In the data rows, the value 500 means zero.
Here are some points, each followed by its number:
[544. 565. 555. 533. 525. 604. 562. 560. 583. 512. 553. 575. 564. 499. 532.
 495. 538. 484. 546. 556. 626. 489. 511. 561.] 0
[524. 508. 463. 632. 574. 493. 508. 498. 481. 560. 567. 462. 379. 458. 587.
 483. 566. 469. 538. 589. 452. 581. 503. 590.] 1
[364. 438. 254. 632. 590. 216. 375. 323. 235. 482. 385. 241. 146. 330. 618.
 327. 498. 457. 510. 466. 146. 496. 389. 559.] 2
[410. 366. 398. 240. 248. 500. 444. 471. 689. 330. 431. 508. 401. 568. 307.
 427. 427. 343. 343. 392. 627. 237. 370. 354.] 3
[504. 477. 495. 330. 546. 544. 517. 481. 579. 527. 476. 555. 587. 569. 542.
 570. 567. 615. 541. 476. 415. 484. 663. 436.] 4
[532. 462. 487. 658. 620. 407. 375. 446. 291. 586. 520. 422. 422. 363. 595.
 566. 490. 485. 442. 537. 379. 653. 557. 547.] 5
[577. 591. 600. 587. 490. 507. 569. 534. 452. 480. 483. 573. 390. 523. 578.
 499. 525. 463. 633. 540. 569. 557. 392. 655.] 6
[360. 233. 173. 354. 420. 535. 378. 389. 715. 468. 543. 449. 338. 522. 457.
 373. 465. 436. 338. 459. 451. 388. 634. 339.] 7
[535. 671. 588. 481. 457. 501. 619. 559. 519. 528. 474. 595. 590. 588. 515.
 531. 509. 596. 606. 486. 532. 451. 502. 488.] 8
[474. 496. 331. 605. 614. 526. 498. 453. 518. 569. 594. 436. 342. 417. 670.
 440. 531. 526. 457. 573. 373. 499. 576. 574.] 9
[503. 335. 356. 463. 360. 556. 295. 494. 510. 545. 543. 526. 538. 492. 363.
 497. 394. 523. 347. 460. 704. 558. 626. 374.] 10
[509. 390. 501. 555. 405. 592. 436. 583. 613. 518. 551. 614. 566. 569. 422.
 440. 527. 542. 512. 476. 631. 563. 575. 468.] 11
[410. 562. 584. 410. 620. 366. 635. 500. 498. 495. 454. 340. 610. 544. 436.
 524. 631. 566. 629. 527. 289. 439. 414. 449.] 12
[461. 264. 280. 371. 260. 520. 358. 418. 548. 431. 546. 495. 358. 425. 363.
 441. 325. 323. 266. 458. 638. 391. 539. 322.] 13
[571. 434. 453. 499. 529. 525. 519. 494. 617. 547. 635. 555. 494. 611. 585.
 604. 496. 508. 468. 554. 582. 582. 610. 497.] 14
[548. 376. 412. 623. 522. 516. 359. 425. 331. 510. 627. 391. 398. 293. 544.
 552. 401. 303. 296. 585. 541. 635. 538. 530.] 15
[559. 610. 559. 633. 589. 469. 559. 530. 454. 560. 600. 447. 429. 486. 605.
 609. 582. 473. 521. 628. 484. 534. 484. 585.] 16
[498. 608. 620. 552. 494. 388. 563. 542. 420. 484. 379. 477. 461. 501. 462.
 404. 581. 528. 682. 474. 373. 506. 359. 547.] 17
[390. 411. 466. 167. 229. 482. 519. 439. 708. 323. 349. 501. 517. 631. 188.
 400. 455. 329. 451. 386. 604. 209. 327. 323.] 18
[414. 394. 406. 281. 319. 562. 485. 461. 705. 385. 392. 552. 455. 543. 324.
 365. 453. 367. 444. 418. 591. 280. 425. 396.] 19
[479. 467. 385. 471. 595. 499. 555. 473. 605. 563. 599. 440. 478. 577. 596.
 553. 561. 559. 482. 560. 408. 525. 622. 482.] 20
[463. 517. 549. 693. 648. 336. 432. 427. 179. 485. 324. 407. 350. 319. 580.
 355. 533. 559. 676. 491. 212. 649. 386. 620.] 21
[518. 330. 366. 459. 433. 499. 405. 449. 514. 531. 559. 475. 501. 478. 434.
 493. 419. 438. 383. 482. 573. 576. 578. 419.] 22
[516. 434. 407. 519. 449. 595. 508. 554. 641. 527. 600. 547. 549. 577. 464.
 496. 478. 544. 440. 528. 619. 474. 616. 470.] 23
[498. 480. 541. 314. 318. 591. 490. 542. 615. 374. 440. 628. 553. 568. 388.
 455. 438. 477. 501. 441. 651. 377. 493. 427.] 24
[520. 492. 507. 461. 480. 525. 540. 524. 523. 550. 498. 584. 658. 552. 459.
 518. 435. 616. 530. 489. 555. 505. 613. 412.] 25
[455. 167. 348. 215. 172. 470. 262. 354. 479. 314. 424. 459. 362. 377. 233.
 486. 263. 179. 185. 353. 684. 353. 414. 264.] 26
[521. 501. 544. 342. 309. 496. 510. 540. 517. 402. 411. 639. 647. 662. 378.
 465. 385. 607. 551. 342. 578. 463. 490. 394.] 27
[476. 407. 495. 359. 340. 518. 402. 490. 594. 420. 399. 563. 469. 517. 358.
 431. 487. 388. 462. 382. 641. 473. 404. 463.] 28
[549. 549. 591. 473. 450. 525. 523. 541. 524. 452. 573. 530. 494. 561. 520.
 664. 485. 438. 406. 492. 625. 498. 439. 530.] 29
[486. 376. 341. 509. 477. 622. 430. 444. 550. 494. 657. 436. 361. 376. 540.
 530. 439. 329. 255. 584. 545. 463. 573. 475.] 30
[563. 540. 579. 621. 466. 540. 596. 579. 478. 547. 548. 560. 410. 498. 545.
 444. 564. 417. 594. 597. 573. 566. 421. 647.] 31
[519. 653. 560. 536. 572. 455. 584. 501. 422. 498. 444. 471. 453. 484. 582.
 520. 536. 525. 595. 521. 430. 478. 431. 607.] 32
[516. 572. 649. 549. 590. 460. 545. 542. 314. 501. 488. 477. 637. 484. 544.
 555. 482. 614. 589. 523. 412. 621. 504. 530.] 33
[452. 647. 615. 563. 548. 490. 582. 581. 512. 511. 451. 525. 594. 528. 494.
 409. 579. 596. 652. 494. 439. 495. 413. 542.] 34
[516. 494. 473. 446. 410. 519. 521. 532. 577. 520. 453. 592. 649. 623. 391.
 456. 453. 610. 585. 485. 608. 491. 596. 441.] 35
[485. 455. 377. 466. 584. 521. 549. 475. 625. 561. 623. 452. 478. 587. 602.
 568. 554. 548. 459. 565. 435. 536. 637. 480.] 36
[522. 541. 479. 632. 484. 541. 481. 529. 465. 516. 565. 490. 425. 430. 520.
 468. 482. 426. 440. 552. 542. 514. 451. 562.] 37
[439. 402. 469. 535. 569. 403. 453. 486. 414. 544. 497. 356. 664. 461. 390.
 462. 471. 540. 496. 503. 421. 613. 522. 420.] 38
[561. 590. 503. 605. 562. 443. 553. 494. 400. 594. 465. 523. 499. 504. 571.
 490. 498. 581. 633. 539. 469. 610. 532. 586.] 39
[469. 458. 379. 384. 365. 595. 493. 510. 690. 463. 537. 568. 513. 596. 430.
 442. 449. 480. 419. 457. 629. 397. 550. 432.] 40
[544. 526. 601. 561. 455. 466. 480. 573. 507. 502. 584. 502. 556. 587. 493.
 643. 534. 513. 439. 479. 622. 552. 463. 502.] 41
[489. 578. 435. 618. 595. 444. 524. 501. 386. 502. 545. 430. 375. 435. 669.
 550. 468. 560. 456. 541. 332. 462. 529. 548.] 42
[525. 667. 546. 501. 577. 594. 637. 516. 572. 577. 520. 565. 556. 526. 551.
 514. 562. 532. 559. 583. 475. 457. 529. 548.] 43
[376. 78. 199. 240. 187. 442. 251. 330. 586. 248. 391. 377. 268. 415. 195.
 383. 306. 162. 154. 375. 662. 243. 347. 260.] 44
[401. 643. 523. 507. 584. 374. 587. 481. 418. 474. 385. 434. 473. 483. 554.
 436. 533. 597. 612. 456. 283. 392. 390. 504.] 45
[477. 548. 627. 477. 630. 395. 527. 521. 459. 475. 400. 537. 555. 563. 591.
 493. 515. 581. 696. 496. 359. 531. 472. 597.] 46
[546. 567. 505. 625. 573. 580. 530. 540. 511. 561. 591. 521. 504. 507. 598.
 519. 528. 527. 508. 579. 531. 591. 558. 609.] 47
[511. 580. 709. 457. 441. 440. 545. 531. 399. 400. 386. 534. 511. 504. 463.
 525. 518. 479. 581. 419. 468. 463. 297. 524.] 48
[514. 408. 513. 562. 419. 593. 441. 580. 603. 519. 556. 602. 564. 553. 430.
 454. 526. 524. 498. 485. 633. 563. 560. 479.] 49
[389. 582. 333. 544. 592. 380. 614. 463. 608. 496. 569. 361. 186. 514. 683.
 486. 620. 471. 508. 603. 297. 335. 429. 547.] 50
[543. 456. 456. 429. 413. 538. 446. 471. 530. 471. 563. 538. 512. 514. 488.
 592. 389. 386. 344. 475. 673. 505. 516. 442.] 51
[552. 518. 396. 527. 514. 489. 570. 492. 556. 575. 638. 508. 438. 594. 611.
 621. 487. 532. 458. 586. 540. 523. 618. 489.] 52
[526. 441. 585. 501. 517. 509. 504. 546. 561. 469. 547. 493. 531. 570. 488.
 606. 559. 503. 516. 522. 593. 525. 486. 506.] 53
[544. 480. 652. 375. 493. 578. 501. 526. 460. 471. 490. 549. 681. 476. 480.
 576. 453. 490. 492. 448. 578. 583. 514. 480.] 54
[408. 182. 350. 314. 131. 520. 227. 415. 454. 327. 447. 495. 490. 344. 178.
 351. 211. 261. 171. 326. 675. 371. 432. 231.] 55
[578. 503. 631. 546. 451. 425. 469. 560. 411. 503. 408. 582. 629. 573. 437.
 507. 489. 623. 620. 414. 543. 612. 496. 497.] 56
[523. 540. 452. 434. 514. 537. 457. 531. 595. 496. 615. 547. 484. 598. 622.
 635. 523. 539. 395. 515. 445. 420. 653. 513.] 57
[529. 480. 649. 658. 530. 421. 351. 525. 212. 512. 422. 479. 544. 346. 497.
 492. 482. 537. 521. 435. 430. 674. 448. 555.] 58
[575. 573. 550. 592. 553. 565. 541. 547. 520. 579. 522. 608. 550. 529. 593.
 580. 514. 550. 510. 537. 590. 580. 552. 556.] 59
[567. 605. 482. 631. 588. 448. 571. 489. 397. 614. 485. 513. 484. 497. 599.
 501. 501. 587. 624. 569. 449. 604. 553. 598.] 60
[486. 421. 671. 352. 396. 539. 498. 526. 535. 375. 369. 566. 628. 495. 316.
 532. 486. 399. 483. 418. 626. 431. 361. 424.] 61
[414. 527. 429. 576. 636. 471. 560. 496. 517. 517. 656. 319. 357. 418. 630.
 511. 624. 473. 421. 608. 300. 452. 469. 535.] 62
[502. 499. 587. 358. 523. 598. 578. 527. 644. 466. 430. 584. 646. 618. 458.
 505. 545. 556. 613. 482. 551. 492. 537. 508.] 63
[390. 594. 501. 548. 634. 321. 552. 471. 330. 503. 396. 382. 596. 487. 527.
 445. 499. 684. 623. 455. 235. 516. 481. 462.] 64
[473. 419. 230. 559. 474. 567. 426. 429. 543. 515. 706. 376. 303. 393. 548.
 487. 428. 326. 236. 607. 527. 461. 574. 486.] 65
[541. 346. 399. 442. 430. 556. 431. 482. 568. 544. 592. 518. 568. 512. 423.
 521. 419. 457. 371. 490. 632. 584. 611. 407.] 66
[510. 534. 445. 650. 554. 523. 484. 542. 512. 544. 567. 526. 415. 549. 633.
 469. 555. 601. 543. 523. 457. 566. 573. 596.] 67
[463. 513. 444. 690. 599. 467. 463. 489. 375. 558. 562. 395. 419. 404. 567.
 410. 522. 503. 521. 586. 369. 601. 520. 599.] 68
[561. 505. 479. 638. 524. 586. 509. 541. 514. 544. 639. 509. 465. 474. 574.
 523. 490. 460. 463. 577. 607. 611. 527. 597.] 69
[552. 458. 467. 464. 489. 579. 504. 512. 599. 538. 566. 571. 533. 567. 536.
 573. 479. 490. 485. 540. 642. 564. 606. 506.] 70
[481. 596. 547. 539. 555. 454. 590. 538. 535. 541. 490. 478. 513. 517. 506.
 477. 600. 570. 625. 571. 410. 438. 484. 512.] 71
[517. 466. 622. 474. 394. 555. 419. 553. 445. 445. 436. 585. 616. 462. 379.
 507. 461. 492. 504. 452. 617. 507. 460. 473.] 72
[489. 328. 396. 401. 214. 461. 394. 468. 535. 358. 444. 539. 361. 564. 277.
 429. 409. 369. 402. 374. 669. 388. 415. 398.] 73
[513. 506. 443. 629. 536. 526. 467. 532. 515. 544. 554. 540. 408. 533. 615.
 460. 547. 577. 536. 510. 471. 568. 566. 581.] 74
[464. 361. 409. 441. 565. 609. 400. 495. 572. 474. 557. 503. 615. 464. 507.
 625. 510. 504. 303. 524. 509. 588. 635. 432.] 75
[555. 406. 439. 587. 502. 581. 424. 504. 484. 532. 627. 535. 529. 486. 555.
 566. 421. 521. 374. 532. 576. 593. 649. 507.] 76
[542. 464. 479. 462. 424. 536. 443. 485. 518. 476. 548. 544. 513. 508. 487.
 573. 410. 404. 372. 473. 661. 521. 504. 466.] 77
[457. 507. 500. 498. 472. 394. 497. 463. 425. 463. 375. 462. 367. 474. 463.
 358. 552. 491. 655. 470. 374. 459. 380. 539.] 78
[573. 571. 530. 605. 518. 534. 493. 543. 373. 523. 576. 493. 526. 466. 564.
 561. 465. 497. 489. 548. 527. 590. 516. 575.] 79
[464. 366. 442. 336. 336. 488. 437. 511. 553. 445. 438. 568. 672. 605. 339.
 454. 365. 588. 472. 371. 630. 479. 584. 338.] 80
[458. 358. 550. 238. 346. 477. 452. 478. 544. 408. 372. 528. 667. 560. 286.
 481. 434. 495. 499. 362. 580. 444. 486. 333.] 81
[565. 513. 608. 554. 498. 645. 465. 566. 471. 519. 574. 554. 576. 408. 515.
 487. 536. 423. 477. 507. 568. 645. 463. 592.] 82
[477. 429. 525. 399. 558. 430. 507. 506. 514. 534. 474. 475. 665. 563. 472.
 547. 514. 631. 535. 467. 455. 556. 572. 399.] 83
[523. 567. 586. 567. 534. 558. 515. 578. 577. 509. 521. 555. 527. 562. 525.
 513. 603. 550. 557. 515. 522. 499. 502. 565.] 84
[553. 460. 575. 379. 421. 403. 501. 501. 378. 476. 425. 524. 683. 590. 392.
 560. 405. 594. 604. 442. 567. 601. 539. 419.] 85
[480. 402. 603. 226. 394. 522. 499. 488. 518. 380. 366. 535. 714. 544. 308.
 524. 421. 480. 536. 378. 583. 468. 434. 368.] 86
[422. 420. 385. 415. 529. 515. 460. 486. 625. 505. 547. 464. 626. 564. 458.
 474. 487. 600. 415. 449. 463. 488. 634. 381.] 87
[505. 498. 459. 419. 608. 441. 602. 459. 607. 537. 456. 501. 465. 625. 576.
 566. 598. 575. 630. 542. 440. 490. 571. 501.] 88
[478. 330. 543. 381. 398. 598. 411. 480. 518. 485. 563. 544. 641. 473. 336.
 533. 377. 361. 354. 529. 631. 539. 604. 375.] 89
[527. 566. 667. 510. 527. 532. 563. 579. 497. 505. 529. 545. 560. 546. 478.
 554. 606. 512. 549. 545. 565. 518. 428. 597.] 90
[474. 412. 469. 381. 340. 632. 377. 486. 543. 422. 489. 579. 562. 444. 397.
 474. 355. 390. 297. 411. 662. 447. 531. 414.] 91
[595. 464. 556. 576. 563. 556. 452. 552. 549. 592. 592. 530. 533. 508. 551.
 601. 563. 507. 479. 538. 596. 607. 577. 562.] 92
[510. 562. 528. 586. 636. 536. 518. 489. 474. 587. 600. 439. 423. 367. 634.
 579. 580. 416. 437. 588. 438. 539. 495. 566.] 93
[502. 443. 504. 466. 503. 580. 509. 512. 603. 510. 541. 528. 683. 544. 445.
 530. 448. 549. 463. 464. 604. 559. 599. 437.] 94
[557. 580. 559. 568. 547. 582. 578. 558. 552. 523. 555. 567. 537. 495. 564.
 503. 545. 495. 572. 571. 604. 510. 507. 587.] 95
[493. 469. 535. 274. 283. 591. 487. 535. 611. 350. 422. 636. 556. 566. 365.
 443. 408. 466. 496. 428. 667. 358. 487. 406.] 96
[579. 556. 584. 539. 545. 564. 563. 554. 560. 503. 581. 570. 487. 593. 603.
 593. 545. 491. 566. 572. 578. 567. 517. 627.] 97
[414. 570. 549. 564. 491. 198. 461. 381. 116. 389. 164. 344. 269. 262. 438.
 234. 445. 435. 666. 359. 116. 467. 184. 554.] 98
[522. 470. 672. 552. 434. 541. 382. 563. 361. 486. 409. 553. 672. 378. 350.
 421. 453. 476. 512. 422. 575. 612. 414. 495.] 99
[532. 501. 530. 604. 550. 666. 390. 544. 569. 551. 586. 543. 502. 378. 536.
 500. 582. 403. 373. 534. 580. 543. 541. 569.] 100
[541. 519. 650. 533. 540. 586. 508. 564. 587. 530. 430. 587. 560. 522. 437.
 443. 586. 470. 605. 498. 601. 565. 445. 568.] 101
[422. 392. 377. 395. 461. 520. 572. 436. 713. 428. 466. 504. 371. 538. 394.
 448. 514. 389. 453. 496. 521. 287. 459. 406.] 102
[527. 408. 429. 336. 389. 519. 545. 472. 671. 469. 570. 501. 453. 569. 423.
 604. 487. 380. 393. 528. 621. 367. 506. 382.] 103
[525. 627. 614. 488. 608. 511. 630. 512. 484. 540. 484. 512. 589. 499. 564.
 577. 514. 555. 599. 529. 486. 495. 470. 540.] 104
[474. 410. 450. 364. 370. 475. 457. 499. 520. 454. 437. 551. 628. 587. 380.
 467. 383. 576. 490. 397. 590. 478. 565. 374.] 105
[550. 437. 471. 441. 414. 622. 496. 523. 635. 489. 566. 576. 464. 512. 474.
 526. 489. 406. 430. 538. 652. 454. 541. 486.] 106
New points follow, each followed by the numbers of its five nearest points above, smallest number first.
[525. 462. 628. 544. 630. 540. 475. 534. 500. 604. 506. 554. 636. 463. 476.
 581. 564. 481. 508. 546. 513. 615. 560. 530.] 53 59 82 90 92
[408. 402. 352. 429. 541. 513. 429. 482. 623. 507. 559. 446. 631. 550. 460.
 459. 476. 613. 378. 435. 445. 501. 659. 373.] 23 75 83 87 94
[602. 455. 556. 568. 555. 564. 436. 558. 569. 598. 593. 538. 538. 514. 541.
 604. 574. 507. 469. 529. 608. 601. 586. 559.] 14 59 69 70 92
[398. 573. 571. 552. 480. 159. 464. 374. 102. 364. 113. 323. 254. 251. 402.
 207. 463. 427. 697. 343. 77. 437. 139. 545.] 2 21 45 78 98
[521. 508. 508. 608. 560. 616. 400. 519. 521. 548. 575. 510. 458. 367. 557.
 503. 566. 405. 380. 537. 527. 534. 526. 563.] 37 69 82 93 100
[467. 535. 540. 529. 492. 372. 504. 470. 378. 470. 340. 466. 369. 463. 471.
 336. 570. 514. 719. 465. 344. 489. 354. 575.] 17 32 45 46 78
[559. 464. 465. 468. 475. 579. 503. 510. 583. 535. 561. 580. 520. 560. 538.
 566. 465. 485. 481. 535. 645. 560. 598. 508.] 14 23 70 77 106
[496. 318. 279. 365. 332. 616. 336. 402. 543. 466. 605. 513. 451. 423. 448.
 514. 301. 338. 195. 454. 635. 494. 622. 352.] 10 13 22 66 91
[520. 531. 534. 629. 535. 457. 498. 530. 443. 554. 412. 534. 537. 504. 487.
 426. 533. 594. 638. 500. 495. 567. 495. 559.] 34 39 56 60 71
[448. 643. 405. 554. 552. 427. 650. 480. 599. 465. 593. 399. 303. 569. 629.
 526. 551. 480. 456. 560. 378. 322. 396. 544.] 32 42 50 62 71
[408. 556. 549. 416. 610. 365. 613. 482. 504. 490. 482. 331. 577. 550. 455.
 537. 605. 551. 587. 534. 293. 422. 435. 440.] 12 45 64 71 88
[436. 649. 523. 666. 558. 205. 489. 401. 98. 468. 325. 310. 253. 310. 671.
 415. 469. 528. 596. 463. 167. 584. 308. 623.] 2 21 45 64 98
[545. 536. 468. 512. 435. 564. 523. 519. 574. 532. 514. 632. 522. 599. 533.
 524. 434. 551. 496. 493. 629. 503. 583. 500.] 23 25 49 59 70
[419. 440. 387. 447. 520. 497. 445. 482. 572. 494. 517. 468. 597. 527. 464.
 437. 461. 599. 415. 432. 443. 486. 606. 405.] 25 83 87 94 105
[473. 411. 312. 320. 398. 573. 507. 472. 699. 463. 541. 535. 463. 612. 481.
 467. 471. 513. 437. 471. 562. 378. 624. 422.] 23 40 102 103 106
[493. 621. 630. 513. 452. 405. 569. 542. 426. 455. 368. 495. 471. 485. 441.
 411. 559. 499. 657. 459. 398. 461. 331. 532.] 17 32 34 48 78
[560. 575. 550. 653. 607. 528. 531. 568. 493. 587. 568. 500. 533. 550. 547.
 569. 553. 542. 575. 601. 549. 591. 561. 609.] 47 59 92 95 97
[435. 514. 428. 585. 624. 462. 539. 494. 486. 520. 655. 326. 361. 424. 628.
 522. 605. 482. 422. 602. 312. 478. 484. 535.] 1 9 42 62 93
[577. 511. 623. 551. 461. 450. 472. 562. 424. 511. 438. 576. 622. 558. 450.
 520. 494. 603. 592. 434. 549. 607. 504. 502.] 25 33 56 72 85
[537. 525. 575. 591. 566. 496. 504. 534. 433. 538. 551. 483. 592. 493. 528.
 591. 492. 545. 493. 548. 532. 594. 547. 528.] 41 47 59 79 92
[529. 436. 605. 485. 371. 572. 400. 555. 451. 453. 445. 599. 606. 456. 372.
 511. 457. 488. 488. 454. 657. 521. 479. 465.] 49 54 61 72 99
[535. 632. 636. 488. 603. 514. 632. 521. 485. 538. 467. 523. 590. 488. 554.
 568. 526. 554. 625. 522. 499. 492. 454. 554.] 8 32 43 90 104
[481. 417. 560. 346. 373. 545. 510. 550. 661. 449. 466. 538. 626. 578. 283.
 460. 554. 476. 544. 487. 638. 415. 481. 416.] 24 35 61 81 96
[579. 602. 547. 653. 544. 538. 487. 556. 325. 534. 577. 492. 539. 449. 590.
 552. 464. 520. 508. 552. 507. 627. 518. 609.] 39 47 60 69 79
[486. 334. 455. 374. 375. 608. 408. 502. 598. 445. 538. 566. 575. 520. 391.
 496. 388. 447. 341. 415. 669. 488. 561. 371.] 10 51 66 89 91
[527. 378. 398. 319. 372. 508. 530. 456. 659. 470. 566. 498. 444. 566. 409.
 604. 466. 374. 375. 523. 622. 364. 523. 365.] 40 51 102 103 106
[508. 490. 513. 360. 534. 530. 518. 495. 562. 525. 475. 551. 595. 570. 531.
 563. 558. 614. 550. 471. 428. 500. 639. 444.] 4 25 63 83 88
[555. 476. 497. 523. 422. 618. 503. 514. 528. 519. 578. 538. 513. 504. 506.
 522. 462. 454. 485. 527. 666. 563. 548. 510.] 49 69 70 77 106
[536. 498. 626. 641. 522. 456. 378. 526. 261. 511. 446. 497. 521. 362. 512.
 497. 485. 524. 508. 452. 452. 637. 459. 558.] 5 33 58 79 99
[538. 635. 502. 529. 559. 415. 562. 436. 359. 511. 440. 464. 379. 485. 605.
 545. 496. 504. 585. 556. 375. 480. 471. 576.] 16 32 39 42 60
[449. 553. 528. 491. 597. 446. 564. 468. 466. 514. 469. 422. 522. 577. 526.
 473. 557. 582. 599. 495. 390. 506. 491. 547.] 32 34 46 71 104
[494. 446. 468. 322. 511. 553. 485. 467. 589. 512. 479. 548. 564. 547. 515.
 553. 537. 562. 489. 463. 451. 469. 643. 419.] 4 25 83 87 94
[531. 430. 578. 494. 500. 542. 498. 561. 613. 475. 565. 514. 554. 591. 473.
 609. 570. 498. 492. 518. 628. 525. 504. 498.] 29 41 49 53 70
[516. 504. 650. 650. 531. 410. 371. 522. 206. 500. 403. 467. 555. 349. 488.
 474. 474. 541. 534. 428. 410. 659. 423. 554.] 5 33 58 79 99
[523. 506. 527. 479. 491. 517. 536. 533. 512. 552. 488. 579. 653. 536. 463.
 518. 456. 615. 546. 498. 537. 508. 602. 424.] 8 25 35 83 94
[491. 635. 637. 551. 475. 372. 577. 547. 399. 471. 353. 477. 457. 479. 451.
 385. 583. 520. 706. 467. 357. 485. 319. 554.] 17 34 45 48 78
[566. 511. 615. 556. 492. 655. 451. 561. 460. 513. 572. 549. 574. 390. 502.
 475. 531. 404. 469. 500. 577. 645. 438. 603.] 37 69 79 82 100
[471. 403. 527. 380. 555. 428. 501. 504. 521. 527. 479. 464. 689. 565. 452.
 554. 507. 628. 517. 467. 469. 556. 572. 380.] 4 25 83 87 94
[417. 225. 364. 366. 196. 503. 251. 415. 426. 351. 452. 475. 455. 335. 239.
 367. 245. 278. 208. 359. 632. 399. 427. 283.] 13 26 44 55 73
[635. 404. 524. 532. 509. 489. 364. 496. 339. 571. 545. 548. 488. 361. 629.
 598. 393. 512. 334. 495. 635. 641. 557. 507.] 15 76 77 79 92
[498. 556. 515. 593. 657. 540. 503. 479. 463. 596. 608. 421. 410. 335. 651.
 571. 585. 406. 421. 589. 413. 548. 499. 570.] 1 9 16 62 93
[526. 474. 452. 412. 579. 466. 588. 455. 626. 535. 484. 522. 441. 617. 578.
 587. 586. 537. 594. 545. 482. 486. 577. 501.] 4 20 36 52 88
[580. 435. 649. 471. 442. 544. 447. 509. 377. 478. 434. 586. 612. 400. 380.
 567. 412. 417. 459. 434. 634. 583. 444. 454.] 54 61 72 77 99
[555. 474. 352. 626. 442. 599. 371. 486. 453. 561. 650. 531. 355. 412. 629.
 505. 419. 432. 321. 535. 580. 588. 624. 554.] 15 30 37 69 76
[500. 637. 650. 567. 603. 460. 650. 540. 444. 474. 496. 481. 452. 490. 570.
 560. 588. 517. 604. 555. 409. 453. 378. 581.] 16 32 34 71 104
[402. 581. 583. 416. 626. 335. 644. 491. 490. 491. 451. 319. 590. 556. 447.
 527. 636. 572. 643. 531. 266. 429. 399. 444.] 12 17 45 64 71
[581. 661. 532. 507. 487. 485. 598. 526. 554. 491. 508. 556. 507. 599. 531.
 542. 515. 564. 535. 510. 517. 434. 489. 548.] 8 43 84 95 104
[461. 471. 384. 421. 398. 571. 489. 501. 663. 470. 533. 540. 466. 566. 460.
 441. 476. 468. 419. 466. 583. 398. 523. 456.] 23 40 102 103 106
[467. 527. 554. 692. 640. 343. 432. 430. 175. 487. 325. 410. 361. 311. 573.
 358. 519. 546. 664. 487. 228. 645. 380. 623.] 5 21 58 64 68
[464. 661. 607. 474. 572. 369. 571. 471. 352. 429. 337. 479. 410. 495. 582.
 481. 552. 572. 669. 474. 272. 404. 354. 578.] 17 32 45 46 78
[438. 244. 156. 437. 244. 600. 236. 340. 490. 431. 618. 463. 335. 412. 451.
 419. 190. 308. 127. 416. 679. 434. 579. 345.] 10 13 26 30 55
[491. 454. 523. 461. 519. 569. 515. 517. 599. 498. 532. 510. 675. 538. 441.
 523. 477. 543. 478. 465. 576. 549. 568. 448.] 23 25 49 70 94
[387. 281. 228. 381. 436. 544. 407. 414. 694. 474. 545. 467. 368. 519. 471.
 391. 475. 444. 370. 474. 476. 403. 617. 373.] 7 13 22 40 102
[487. 557. 630. 473. 606. 418. 532. 526. 467. 475. 399. 556. 557. 560. 581.
 493. 512. 580. 686. 490. 385. 520. 474. 590.] 32 34 46 71 104
[397. 671. 512. 552. 631. 356. 594. 476. 399. 501. 394. 414. 436. 465. 603.
 437. 564. 613. 626. 474. 233. 403. 395. 533.] 17 32 45 64 71
[578. 603. 559. 631. 542. 542. 502. 552. 344. 535. 565. 504. 550. 454. 584.
 560. 464. 515. 513. 552. 520. 613. 514. 599.] 39 47 59 69 79
[319. 629. 620. 412. 533. 204. 503. 361. 164. 342. 93. 389. 457. 415. 433.
 317. 430. 593. 715. 311. 116. 324. 226. 472.] 21 45 64 78 98
[475. 411. 522. 381. 539. 440. 499. 504. 541. 523. 463. 487. 674. 574. 446.
 542. 504. 621. 526. 464. 487. 535. 575. 387.] 4 25 83 87 94
[486. 442. 593. 274. 404. 518. 516. 495. 515. 393. 382. 535. 672. 547. 338.
 514. 437. 485. 547. 403. 569. 457. 431. 399.] 27 61 81 86 105
[440. 608. 509. 608. 528. 243. 485. 411. 179. 462. 348. 338. 294. 361. 629.
 432. 472. 523. 573. 454. 222. 561. 341. 583.] 2 21 45 78 98
[522. 572. 615. 529. 475. 451. 531. 577. 464. 517. 469. 524. 654. 567. 457.
 521. 504. 601. 593. 460. 498. 579. 503. 489.] 8 25 33 34 56
[533. 402. 393. 536. 466. 598. 357. 509. 499. 567. 594. 545. 508. 426. 527.
 489. 460. 504. 355. 480. 573. 592. 656. 478.] 10 22 66 75 76
[548. 517. 410. 535. 506. 486. 566. 490. 543. 571. 609. 512. 421. 583. 601.
 591. 496. 522. 491. 581. 546. 526. 590. 508.] 14 20 36 52 70
[481. 457. 407. 514. 480. 535. 514. 530. 586. 509. 566. 497. 520. 562. 484.
 482. 486. 558. 464. 516. 537. 456. 579. 474.] 23 25 70 87 94
[546. 532. 547. 567. 535. 570. 491. 559. 501. 555. 636. 473. 578. 461. 513.
 603. 548. 500. 411. 580. 532. 535. 575. 506.] 47 59 69 79 92
[563. 499. 475. 533. 487. 632. 483. 521. 569. 551. 562. 588. 498. 489. 541.
 532. 497. 482. 458. 563. 629. 515. 619. 544.] 0 69 70 92 106
[528. 493. 518. 473. 481. 522. 524. 529. 499. 553. 486. 591. 668. 535. 461.
 522. 427. 622. 531. 484. 551. 521. 619. 412.] 25 35 54 83 94
[456. 352. 474. 421. 360. 609. 399. 511. 595. 404. 505. 526. 562. 483. 351.
 441. 408. 389. 346. 433. 666. 461. 476. 426.] 28 40 51 89 91
[562. 589. 532. 658. 554. 527. 483. 545. 331. 538. 575. 477. 523. 442. 587.
 531. 472. 519. 511. 557. 485. 624. 520. 608.] 16 39 47 60 79
[479. 587. 615. 495. 615. 400. 607. 479. 447. 481. 430. 452. 408. 514. 597.
 556. 595. 522. 610. 505. 338. 467. 382. 547.] 17 32 45 46 71
[536. 418. 401. 539. 489. 606. 361. 511. 501. 573. 599. 549. 501. 420. 553.
 495. 475. 513. 361. 487. 559. 592. 670. 491.] 22 66 75 76 100
[505. 307. 347. 458. 189. 389. 409. 494. 370. 403. 497. 535. 459. 539. 352.
 518. 311. 441. 388. 345. 660. 521. 554. 431.] 10 13 22 73 105
